One turning vector, and how many ticks it has turned:
The counts run from 0 to 948.
[0.114 3.925 -1.888 3.219 0.774 -2.812 -0.598 -2.038 -0.142 2.825 0.368 -3.902 -0.950 -1.527 0.778 0.698 -1.655 -0.294 -2.051 1.924 0.394 -1.658 1.617 1.731 -4.997 -0.663 0.667 1.454 1.070 0.841 1.931 -2.858 -1.850 -2.157 0.292 -0.607 -0.280 0.365 -0.705 1.436 -0.246 2.746 -2.483 -2.869 0.536 0.991 0.247 2.649 -0.994 1.971]	301
[-1.217 2.041 -1.047 5.156 2.208 -3.598 0.935 1.707 0.635 4.541 1.347 -1.456 -0.567 1.366 -0.249 -1.628 1.601 0.294 -2.001 3.373 -0.810 1.262 -1.756 -0.172 -1.627 -2.921 -0.457 1.169 0.123 0.609 2.184 0.047 -3.028 -1.616 -0.196 0.676 -0.187 -1.406 0.860 1.054 -4.222 2.285 0.108 -1.698 0.405 -1.200 -0.957 2.524 -0.557 -1.459]	741
[0.908 1.152 -1.895 4.739 2.979 -4.554 -2.784 0.001 -0.755 3.809 0.943 -1.636 -1.059 -0.230 -1.681 -1.224 -0.182 -2.156 -1.209 0.730 0.472 -0.363 -0.798 0.089 -2.297 -1.445 -2.721 1.112 1.929 0.113 -0.104 -2.182 -0.889 -1.832 0.378 0.710 -2.082 -1.029 -0.957 0.750 -2.117 3.070 -1.663 -3.220 0.300 -0.761 1.438 1.841 -0.936 -0.622]	458
[-0.291 2.793 -0.216 4.399 -1.602 -5.762 -0.108 0.397 1.387 2.907 3.368 -1.309 -1.338 -0.767 -0.696 -1.433 2.051 1.048 -1.275 1.166 -1.900 -0.919 -0.895 -0.242 1.203 -1.111 -2.851 1.249 0.983 1.386 2.128 -4.348 -1.554 -1.395 -1.780 -0.180 -1.067 -0.894 -1.200 -0.425 -0.920 1.197 0.157 -2.195 0.759 -1.701 1.660 2.504 -0.649 -1.854]	780
[0.202 4.127 -0.055 2.688 -0.732 -1.840 0.123 -0.091 0.617 4.132 3.752 -0.444 0.241 -2.311 1.449 -1.890 0.243 -0.916 -1.501 -1.137 -2.404 -3.838 1.010 0.471 2.420 -1.524 -1.350 1.172 -2.215 -0.380 3.548 -2.187 -1.337 -2.963 -0.267 1.036 -1.503 0.277 0.960 2.312 -2.702 2.330 -0.665 -0.007 1.213 -0.055 -1.006 0.649 -1.734 1.348]	704
[1.347 3.542 -1.131 2.105 -0.527 -4.249 -0.027 -1.872 0.552 1.918 1.701 -1.547 -1.187 -2.863 -0.614 0.748 -0.707 -0.619 -1.667 2.005 0.086 -2.327 2.448 -1.037 -3.426 0.322 -0.928 0.939 -0.251 0.459 2.355 -5.182 0.126 -1.660 0.500 -1.225 -2.283 -0.720 -1.961 1.256 -0.074 2.703 -1.245 -3.198 1.756 -0.743 1.264 1.809 -0.977 1.279]	66
[-1.880 2.339 -0.550 4.668 1.593 -3.822 0.424 0.498 0.689 4.919 2.128 -4.208 -0.686 0.297 0.907 -1.267 1.414 2.721 -0.965 2.454 -1.742 0.062 -1.013 1.796 -1.904 -1.743 0.072 0.443 -0.104 1.290 1.693 -0.020 -1.055 -2.792 -1.552 0.839 -0.293 -0.064 -0.919 1.964 -2.215 1.281 0.411 -2.320 0.343 -1.075 0.569 1.320 0.487 -0.555]	586
[0.283 2.403 -1.558 6.074 2.678 -4.231 -0.435 1.062 0.434 2.074 -0.098 -4.072 -0.226 -1.525 0.035 -1.206 -1.361 2.002 -0.444 3.223 -1.950 -0.081 -1.069 0.810 -3.452 -0.889 -1.228 -2.352 0.194 -0.169 1.064 -1.786 -0.668 -3.285 0.424 -0.755 -1.316 -0.341 -0.614 0.801 -2.487 1.282 -1.720 -2.513 -1.281 -0.061 0.701 2.928 -0.107 0.072]	454
[-1.879 0.166 0.304 4.699 0.189 -1.771 -1.282 -1.666 -0.194 3.858 3.087 -3.162 -0.846 -0.128 1.283 -0.541 -0.063 0.024 -4.280 3.463 -0.227 -1.658 -0.322 0.313 -3.873 -0.588 -0.894 1.641 1.170 1.473 3.267 -0.052 -1.209 -1.323 -0.311 -0.568 -0.714 -0.338 1.316 1.993 -3.925 2.114 1.215 -1.745 1.215 0.363 -0.159 0.973 -2.080 0.547]	656
[1.476 1.415 -2.399 4.464 2.311 -4.010 -2.696 0.818 -1.125 4.419 1.298 -2.177 -2.227 -0.160 0.400 -0.234 -1.028 0.109 -2.126 0.727 -0.277 -0.176 -0.416 2.127 -3.144 -0.577 -1.414 1.412 1.261 0.211 1.403 -2.679 0.466 -3.501 -0.352 0.222 -2.606 -1.431 -2.241 -0.171 -0.769 2.038 -1.030 -2.486 0.043 -1.264 0.991 2.529 0.334 -1.777]	734
[-0.349 2.827 -0.953 2.568 2.160 -4.995 -1.234 0.631 -0.198 1.785 1.551 -1.207 -0.173 -0.011 -0.416 -2.077 -0.494 -1.265 -3.574 1.036 -0.613 -1.268 1.858 2.835 -0.962 -0.341 -0.588 0.898 0.023 1.165 1.291 -3.265 -2.312 -1.995 -1.164 -0.677 -1.982 0.897 0.468 -0.970 -1.848 4.076 -3.412 -2.952 -1.470 1.748 0.431 2.907 0.491 -1.080]	388
[1.296 3.034 -1.380 3.919 0.502 -4.723 -0.124 -0.048 0.896 3.475 1.802 -0.987 -0.659 -3.075 -1.933 -1.187 1.419 -1.274 1.424 -0.249 -0.131 -1.700 0.532 -1.701 0.479 -0.777 -2.822 1.193 -0.286 -0.046 0.249 -4.246 -0.430 -1.658 0.879 0.421 -2.337 -1.485 -2.442 1.926 -1.162 2.531 -1.319 -2.032 2.456 -2.032 2.365 1.450 -0.992 0.677]	630
[0.796 3.589 -1.545 4.284 2.390 -2.729 -1.910 1.417 0.091 4.530 1.509 -3.520 0.047 -1.840 0.889 -2.134 -1.084 0.742 0.562 -0.473 -1.849 -0.940 0.610 3.125 -0.711 -1.009 -0.792 -0.380 -0.697 -0.529 1.073 -1.015 -1.260 -4.063 0.322 1.173 -1.001 -0.766 -1.704 1.898 -1.379 2.247 -2.906 -1.968 0.089 -0.228 -0.052 1.354 1.011 0.714]	22
[0.038 1.934 -1.079 4.357 1.607 -5.263 0.427 1.572 0.106 3.446 2.162 0.167 -0.414 0.361 -1.281 -1.852 2.755 -0.939 -2.227 1.510 -0.501 -1.200 -2.334 -0.585 1.675 -0.492 -1.895 0.835 -0.104 1.266 0.813 -3.054 -1.098 -1.587 -1.893 1.642 -3.500 0.726 -0.600 0.024 -3.467 2.355 1.080 -0.749 0.686 -0.773 1.670 2.071 -0.897 -1.924]	545
[-0.226 2.970 -1.193 3.955 3.401 -2.289 1.161 0.874 -0.389 2.026 -0.581 -3.167 -1.456 0.649 1.873 -1.184 -0.127 0.126 -3.967 1.931 -1.461 -0.775 -1.401 1.745 -2.210 0.381 1.100 0.448 0.830 0.115 1.357 -4.266 -0.911 -3.676 -0.943 -0.153 -1.798 1.377 0.412 0.222 -3.551 2.645 0.150 0.054 -1.701 1.306 1.188 3.193 -1.144 -0.033]	816
[0.529 1.953 -0.585 6.580 -0.152 -4.126 0.872 1.612 1.089 2.171 2.737 -0.534 0.520 -0.978 -1.531 -2.097 1.782 -0.825 -1.605 2.859 -0.733 -0.819 -2.316 -1.987 1.591 -2.127 -2.812 0.018 -0.918 -0.006 2.305 -0.554 -1.923 -1.055 0.364 0.461 -1.686 0.103 -0.128 0.998 -4.328 1.847 -0.556 -0.557 0.114 -0.617 -0.769 2.337 -2.927 -0.590]	333
[-2.666 2.322 -0.102 4.386 1.428 -3.419 -1.164 0.132 0.139 3.546 1.718 -1.765 -0.623 -0.442 -0.914 -3.366 0.845 -1.547 -3.077 -0.604 -0.698 -0.770 -0.022 1.891 1.258 -2.722 -2.041 1.701 1.602 0.798 1.610 -0.992 -3.397 -0.539 -0.441 0.609 -0.191 -0.707 1.552 0.878 -3.911 4.132 -1.555 -1.891 0.462 0.421 0.847 1.456 -1.050 -0.063]	96
[0.305 3.890 -0.260 2.591 2.587 -2.611 -0.772 0.412 0.323 3.989 1.065 -1.545 -2.033 -1.355 1.341 -1.326 -0.393 -0.080 -3.334 -2.725 -2.383 -0.699 -0.137 2.282 -0.354 -2.004 -0.942 2.843 1.178 -0.992 2.970 -3.236 -1.285 -3.320 0.367 -0.089 -0.257 -2.708 1.764 0.282 -1.992 2.201 -1.762 -0.635 -0.411 -0.898 0.004 2.495 -0.425 0.456]	16
[-0.672 3.763 -0.863 2.761 2.388 -1.651 -0.326 1.361 -0.219 3.218 1.065 -0.626 0.238 -1.381 1.383 -2.530 -0.542 -1.695 -2.693 -0.553 -2.310 -2.348 1.173 2.353 1.339 0.307 0.095 0.573 -2.469 -0.385 2.260 -2.198 -2.150 -2.854 0.216 0.654 -2.080 0.131 1.918 1.430 -4.594 4.316 -1.706 0.287 -0.685 1.875 -0.658 1.236 -0.928 1.069]	38
[0.926 1.389 -0.968 3.809 -1.590 -1.000 0.305 0.029 0.502 4.062 2.752 -1.101 -2.356 -1.076 2.427 0.566 0.455 -0.482 -3.882 1.128 -0.860 -2.201 -2.181 -1.094 -0.323 -0.541 -1.902 2.959 0.220 0.316 3.317 -2.619 -0.186 -2.368 0.022 0.904 -2.807 -0.479 -0.268 0.789 -2.773 1.566 2.256 0.794 1.431 -1.052 0.341 1.474 -3.951 0.337]	207
[-0.917 3.458 0.197 3.045 -2.231 -4.143 -0.340 0.104 0.570 2.413 2.653 -1.446 -1.275 -0.665 0.307 -1.891 0.671 0.365 -0.990 1.749 -0.399 -1.980 2.518 0.261 0.001 1.970 -1.803 0.851 0.269 1.136 2.980 -5.986 -2.599 -0.264 -1.162 -2.007 -0.800 -0.476 -0.402 0.355 -0.762 3.707 -0.487 -2.380 0.717 -0.739 1.322 2.021 -0.656 -0.215]	778
[-0.204 3.240 -1.742 2.952 3.606 -5.005 0.108 -0.007 0.444 2.438 -0.571 -2.432 -0.627 -2.401 -0.649 0.580 -1.006 -0.190 -1.904 1.389 -0.158 -0.491 2.099 1.498 -3.559 -1.583 0.456 0.987 -1.554 0.488 0.392 -2.414 -1.164 -2.198 0.723 -0.092 -2.032 -0.948 -0.636 2.192 -1.518 3.916 -2.715 -3.613 -0.328 0.982 1.053 1.778 0.057 1.071]	238
[0.884 3.943 -1.159 3.707 2.730 -2.547 3.129 2.878 1.263 2.846 0.002 -0.449 -0.842 -1.072 0.729 -0.237 0.094 0.184 -2.474 1.634 -1.843 0.158 -1.078 -0.666 -0.397 -1.471 0.273 0.384 -3.009 -1.144 2.557 -2.858 -1.052 -3.250 1.406 1.019 -2.775 -0.680 0.681 0.127 -4.271 2.923 -0.458 1.057 -0.769 0.162 -0.181 2.597 -2.249 -0.099]	684
[-0.110 1.797 -2.064 4.802 1.788 -2.041 -0.433 0.936 0.225 4.152 -0.042 -4.624 -2.333 -1.141 2.152 0.532 -1.105 1.786 -2.079 1.922 -1.154 -0.657 -0.649 2.054 -3.982 0.273 0.442 1.275 0.705 0.862 0.820 -2.234 0.029 -3.071 0.222 0.568 -2.445 -0.400 -2.110 0.991 -1.186 2.699 1.171 -1.011 0.005 -0.439 2.698 1.460 -1.022 0.761]	87
[-0.759 1.548 0.484 3.273 1.190 -3.988 0.833 -1.281 0.545 3.922 3.060 -1.126 -1.988 -0.359 0.151 -0.638 2.041 1.388 -3.130 2.194 -1.873 0.090 -1.165 -1.314 -2.477 -0.999 -1.330 1.593 0.860 0.791 3.539 -3.078 0.456 -2.348 -1.197 -1.543 -0.839 -2.383 1.390 1.249 -2.165 0.536 2.065 -2.220 1.380 -2.694 0.764 2.025 -0.713 -1.031]	288
[0.070 1.088 -1.429 4.283 1.854 -4.011 -1.119 2.549 -1.556 3.823 2.501 -0.322 -0.468 1.216 0.237 -1.485 1.143 -1.271 -1.508 2.869 -0.939 -0.368 -1.169 0.475 0.005 1.528 -1.780 0.300 -0.770 0.435 1.292 -2.729 -0.557 -3.163 -2.045 0.807 -3.792 0.459 -1.270 0.485 -2.948 2.511 1.247 -1.390 -0.522 -0.659 0.675 1.925 -0.503 -2.703]	327
[0.844 3.367 -0.915 3.468 -2.125 -0.329 1.569 -0.380 0.558 3.881 2.667 -1.773 -2.103 -0.150 2.427 0.014 0.990 -0.157 -2.886 2.872 -0.239 -1.902 -1.578 -1.391 -1.982 -1.053 -0.629 2.370 0.846 -0.323 4.063 -2.266 -2.168 -2.173 0.906 0.208 -0.135 -0.949 0.463 1.383 -2.589 1.452 1.228 0.613 1.469 -1.331 -0.830 2.131 -3.190 0.415]	638
[2.306 4.816 -0.898 3.263 -0.017 -3.036 -0.892 -0.578 -0.853 3.548 3.423 -1.330 -0.669 0.253 -0.131 -2.689 1.377 -0.944 0.122 1.239 -1.670 -2.361 -0.178 -0.171 0.096 0.855 -2.166 0.314 1.207 -0.069 1.772 -6.137 -1.003 -3.336 -1.985 -0.486 -0.410 0.367 -1.190 0.227 -0.212 1.639 -0.572 -1.484 0.773 -1.651 0.344 2.420 0.435 -0.662]	131
[-0.838 3.549 0.318 1.763 3.022 -2.275 -0.441 -0.969 0.237 3.535 1.142 -1.625 -1.590 -1.034 1.122 -1.328 -0.647 -0.360 -3.767 -1.880 -2.227 -1.403 0.975 2.272 -1.787 -1.881 -0.845 2.374 1.103 -0.296 3.402 -3.546 -1.327 -2.635 0.208 -0.877 -0.098 -2.628 3.044 1.145 -2.084 2.491 -1.607 -0.907 0.030 -0.821 -0.457 1.914 -0.443 0.262]	15
[-0.814 2.533 -0.301 1.445 -1.544 -0.841 0.962 -1.238 0.081 3.644 3.659 -0.530 -1.318 -1.008 2.770 -0.265 -0.129 -0.538 -4.325 1.811 -1.575 -3.261 1.253 0.370 -0.926 0.829 -0.530 2.392 -1.435 0.740 5.020 -3.012 -1.054 -2.281 -0.471 -0.500 -2.238 0.072 1.307 1.374 -2.927 2.728 1.040 0.147 1.030 0.286 -0.927 1.052 -2.751 0.898]	209
[-0.074 4.560 -0.094 3.580 0.287 -2.756 3.902 -0.346 2.054 2.635 1.172 -1.957 -1.660 -2.669 1.140 -0.524 1.414 1.198 -2.312 0.320 -2.329 -1.497 -1.190 -1.258 0.462 -2.108 -0.577 0.739 -0.927 -0.472 3.047 -3.996 -0.489 -2.151 0.047 0.720 -1.016 -0.449 0.950 1.154 -3.147 1.465 0.801 1.248 1.117 -0.570 0.532 2.333 -2.987 1.163]	919
[-0.757 2.350 0.058 4.087 0.491 -2.731 1.978 -1.095 1.129 4.520 2.807 -1.798 0.069 -2.734 0.728 -0.330 1.777 1.214 -1.137 1.570 -2.630 -1.055 -0.608 -1.632 -0.241 -1.591 -0.551 0.235 -2.146 0.355 2.517 -1.048 0.308 -2.493 0.048 0.456 -1.887 -1.229 0.047 4.173 -2.941 0.905 1.516 -1.236 2.544 -1.921 0.410 0.476 -2.039 1.507]	139
[-0.385 3.374 -1.157 3.664 3.393 -4.716 1.589 0.653 1.065 2.273 -1.292 -2.836 -1.310 -2.054 -0.010 0.020 -0.470 1.453 -1.817 1.856 -1.228 0.425 1.072 1.333 -3.265 -1.902 0.966 0.121 -0.923 0.622 1.240 -2.744 -0.948 -1.825 0.544 -0.497 -1.662 -1.421 -0.310 0.733 -2.165 3.012 -2.373 -2.424 -0.436 0.304 1.478 2.590 -0.631 0.610]	237
[-2.065 1.763 0.272 3.969 0.695 -1.388 -2.843 -1.558 -0.266 3.725 2.889 -2.062 -1.117 0.196 1.429 -2.850 -0.589 -1.178 -3.988 -0.372 -1.509 -2.526 0.242 1.878 -1.357 -0.688 -2.549 2.208 2.789 0.317 3.045 -2.591 -1.660 -2.043 -0.178 -0.810 -0.030 -1.394 2.257 1.267 -3.205 2.967 -0.440 -1.121 0.661 -0.286 0.277 1.520 -1.036 0.391]	658
[-1.764 3.862 1.387 3.408 -0.273 -3.831 2.007 -1.589 1.392 3.185 2.041 -1.766 -0.553 -1.698 -0.989 -1.871 2.016 1.135 -0.401 2.664 -1.937 -1.385 0.503 -1.934 -1.273 -1.133 -1.024 -0.390 -1.116 1.015 3.714 -3.051 -1.306 -1.355 0.095 -1.688 0.466 -1.345 1.211 3.321 -2.979 1.809 0.875 -2.332 2.263 -1.389 0.279 1.720 -0.888 0.819]	352
